[[107 130 122 146 126 122]
 [151 143 126 118 131 134]
 [135 132 110 110 142 130]
 [114 144 123 122 145 139]]
->
[[151 143 126 118 131 134]
 [114 144 123 122 145 139]
 [107 130 122 146 126 122]
 [135 132 110 110 142 130]]

[[147 137 143 143 122 110 115]
 [142 125 145 136 138  98 123]
 [107 110 124 129 109 125 131]
 [121 150 142 155 142 118 116]
 [132 123 117 132 139 102 132]
 [137 124 128 146 132 145 122]]
->
[[142 125 145 136 138  98 123]
 [147 137 143 143 122 110 115]
 [121 150 142 155 142 118 116]
 [137 124 128 146 132 145 122]
 [107 110 124 129 109 125 131]
 [132 123 117 132 139 102 132]]

[[107 111 120 107 112 133]
 [133 131 115 133 132 145]
 [119 127 128 137 126 131]
 [149 137 125 114 143 143]
 [117 120 123 126 129 128]
 [106 121 126 130 125 123]
 [116 125 119 115 103 134]
 [118 143 111 146 106 146]
 [147 137 127 104 135 127]
 [109 112 114 145 115 146]]
->
[[119 127 128 137 126 131]
 [147 137 127 104 135 127]
 [106 121 126 130 125 123]
 [149 137 125 114 143 143]
 [117 120 123 126 129 128]
 [107 111 120 107 112 133]
 [116 125 119 115 103 134]
 [133 131 115 133 132 145]
 [109 112 114 145 115 146]
 [118 143 111 146 106 146]]

[[110 108 107 104 148 139  99 124 102]
 [111 100 124  99 130 140 110 136 108]
 [123 131 131 113 119 113 130 123 127]
 [103 126 148 101  98 143 109 152 103]]
->
[[103 126 148 101  98 143 109 152 103]
 [123 131 131 113 119 113 130 123 127]
 [111 100 124  99 130 140 110 136 108]
 [110 108 107 104 148 139  99 124 102]]

[[129 143 133 127 128 107 131 147 123 114 124 106 145 142 109]
 [129 129 139 129 121 139 141 127 132 130 131 143 127 128 132]]
->
[[129 129 139 129 121 139 141 127 132 130 131 143 127 128 132]
 [129 143 133 127 128 107 131 147 123 114 124 106 145 142 109]]

[[113 117 126 130  99 111]
 [114 147 132 132 130 107]
 [114 107 108 104 129 133]]
->
[[114 147 132 132 130 107]
 [113 117 126 130  99 111]
 [114 107 108 104 129 133]]
---
[[128 132 128 142 156 128 131 130 131 133 130 128]
 [127 121 135 119 137 124 124 106 139 114 121 129]
 [130 134 121 129 106 128 127 138 120 132 128 129]]
->
[[127 121 135 119 137 124 124 106 139 114 121 129]
 [128 132 128 142 156 128 131 130 131 133 130 128]
 [130 134 121 129 106 128 127 138 120 132 128 129]]

[[122 143 133 122 129 123 138 139 129 132]
 [144 124 125 138 138 136 154 135 123 143]
 [121 149 137 135 115 141 136 127 127 131]
 [128 135 130 125 118 145 127 136 124 134]
 [118 124 124 143 144 130 131 125 145 141]]
->
[[121 149 137 135 115 141 136 127 127 131]
 [122 143 133 122 129 123 138 139 129 132]
 [128 135 130 125 118 145 127 136 124 134]
 [144 124 125 138 138 136 154 135 123 143]
 [118 124 124 143 144 130 131 125 145 141]]

[[108 147 105 109 108]
 [106 150 152 106 107]]
->
[[106 150 152 106 107]
 [108 147 105 109 108]]

[[133 143 133]
 [132 141 129]
 [128 106 110]
 [141 144 131]
 [129 138 130]
 [136 138 128]
 [126 142 132]
 [130 114 142]
 [128 143 136]]
->
[[130 114 142]
 [128 143 136]
 [133 143 133]
 [126 142 132]
 [141 144 131]
 [129 138 130]
 [132 141 129]
 [136 138 128]
 [128 106 110]]

[[122 136 136]
 [132 132 146]
 [128 132 141]
 [121 128 152]]
->
[[121 128 152]
 [132 132 146]
 [128 132 141]
 [122 136 136]]

[[150 150 140]
 [122 126 141]
 [107 102 138]]
->
[[122 126 141]
 [150 150 140]
 [107 102 138]]

[[134 125 124 148 127 150 126 150 136 132 149 125 128 124 124]
 [119 129 132 110 130 109 131 109 119 127 110 128 132 135 130]]
->
[[119 129 132 110 130 109 131 109 119 127 110 128 132 135 130]
 [134 125 124 148 127 150 126 150 136 132 149 125 128 124 124]]
---
[[150 143 128 132 130]
 [124 116 132 127 127]
 [134 127 123 125 129]
 [134 144 126 126 128]]
->
[[150 143]
 [124 116]]

[[ 99 128]
 [110 122]
 [148 129]]
->
[[ 99 128]
 [110 122]]

[[127 138 127 145 150]
 [127 117 130 111 106]]
->
[[127 138]
 [127 117]]

[[133 131 119]
 [129 136 100]
 [139 140 127]
 [140 130 124]]
->
[[133 131]
 [129 136]]

[[142 127 121 150]
 [107 127 128 100]
 [134 133 128 135]]
->
[[142 127]
 [107 127]]

[[110 149]
 [104 132]
 [103 130]]
->
[[110 149]
 [104 132]]

[[146 136 142]
 [147 142 142]
 [157 140 146]
 [143 139 142]
 [147 140 142]]
->
[[146 136]
 [147 142]]
---
[[148 131 123 101 114 144 145 112 148 142]
 [103 108 154 118 102 138 121 152 142 112]
 [151 140 142 115 103 136 138 118 124 102]
 [152 123 126 119 111 112 101 121 143 129]
 [149 127 105 146 124 134 146 114 108 147]]
->
[[152 123 126 119 111 112 101 121 143 129]
 [151 140 142 115 103 136 138 118 124 102]
 [149 127 105 146 124 134 146 114 108 147]
 [148 131 123 101 114 144 145 112 148 142]
 [103 108 154 118 102 138 121 152 142 112]]

[[123 140]
 [119 146]
 [120 136]
 [148 102]
 [127 133]
 [122 132]
 [130 129]]
->
[[148 102]
 [130 129]
 [127 133]
 [123 140]
 [122 132]
 [120 136]
 [119 146]]

[[142 146]
 [140 149]
 [133 148]
 [134 140]
 [131 135]
 [130 134]]
->
[[142 146]
 [140 149]
 [134 140]
 [133 148]
 [131 135]
 [130 134]]

[[132 156 145 120 124 118 139 148 138]
 [136 125 141 147 115 142 112 130 125]
 [122 127 126 140 137 133 136 117 131]
 [133 155 145 124 123 118 137 147 136]
 [135 126 141 147 115 142 112 132 125]]
->
[[136 125 141 147 115 142 112 130 125]
 [135 126 141 147 115 142 112 132 125]
 [133 155 145 124 123 118 137 147 136]
 [132 156 145 120 124 118 139 148 138]
 [122 127 126 140 137 133 136 117 131]]

[[136 125 125 136 133 137 132 140 123 127 124 123 124 133]
 [130 130 125 131 128 131 131 132 126 122 130 128 128 130]
 [128 143 123 132 128 139 129 141 120 124 138 119 123 140]
 [121 143 139 129 122 140 125 146 120 127 139 109 118 142]
 [124 141 138 129 125 141 126 148 119 129 136 107 116 141]]
->
[[136 125 125 136 133 137 132 140 123 127 124 123 124 133]
 [130 130 125 131 128 131 131 132 126 122 130 128 128 130]
 [128 143 123 132 128 139 129 141 120 124 138 119 123 140]
 [124 141 138 129 125 141 126 148 119 129 136 107 116 141]
 [121 143 139 129 122 140 125 146 120 127 139 109 118 142]]

[[102 108 105]
 [120 149 131]]
->
[[120 149 131]
 [102 108 105]]

[[118 154 146 148 131]
 [143 122 117 117 134]
 [135 140 135 137 123]
 [136 142 133 136 131]
 [144 140 145 147 111]
 [127 146 139 141 128]
 [125 131 128 127 141]
 [115 154 150 151 130]
 [124 142 131 133 142]
 [152 129 124 126 128]
 [132 130 127 127 138]]
->
[[152 129 124 126 128]
 [144 140 145 147 111]
 [143 122 117 117 134]
 [136 142 133 136 131]
 [135 140 135 137 123]
 [132 130 127 127 138]
 [127 146 139 141 128]
 [125 131 128 127 141]
 [124 142 131 133 142]
 [118 154 146 148 131]
 [115 154 150 151 130]]

[[139 121]
 [142 101]]
->
[[142 101]
 [139 121]]
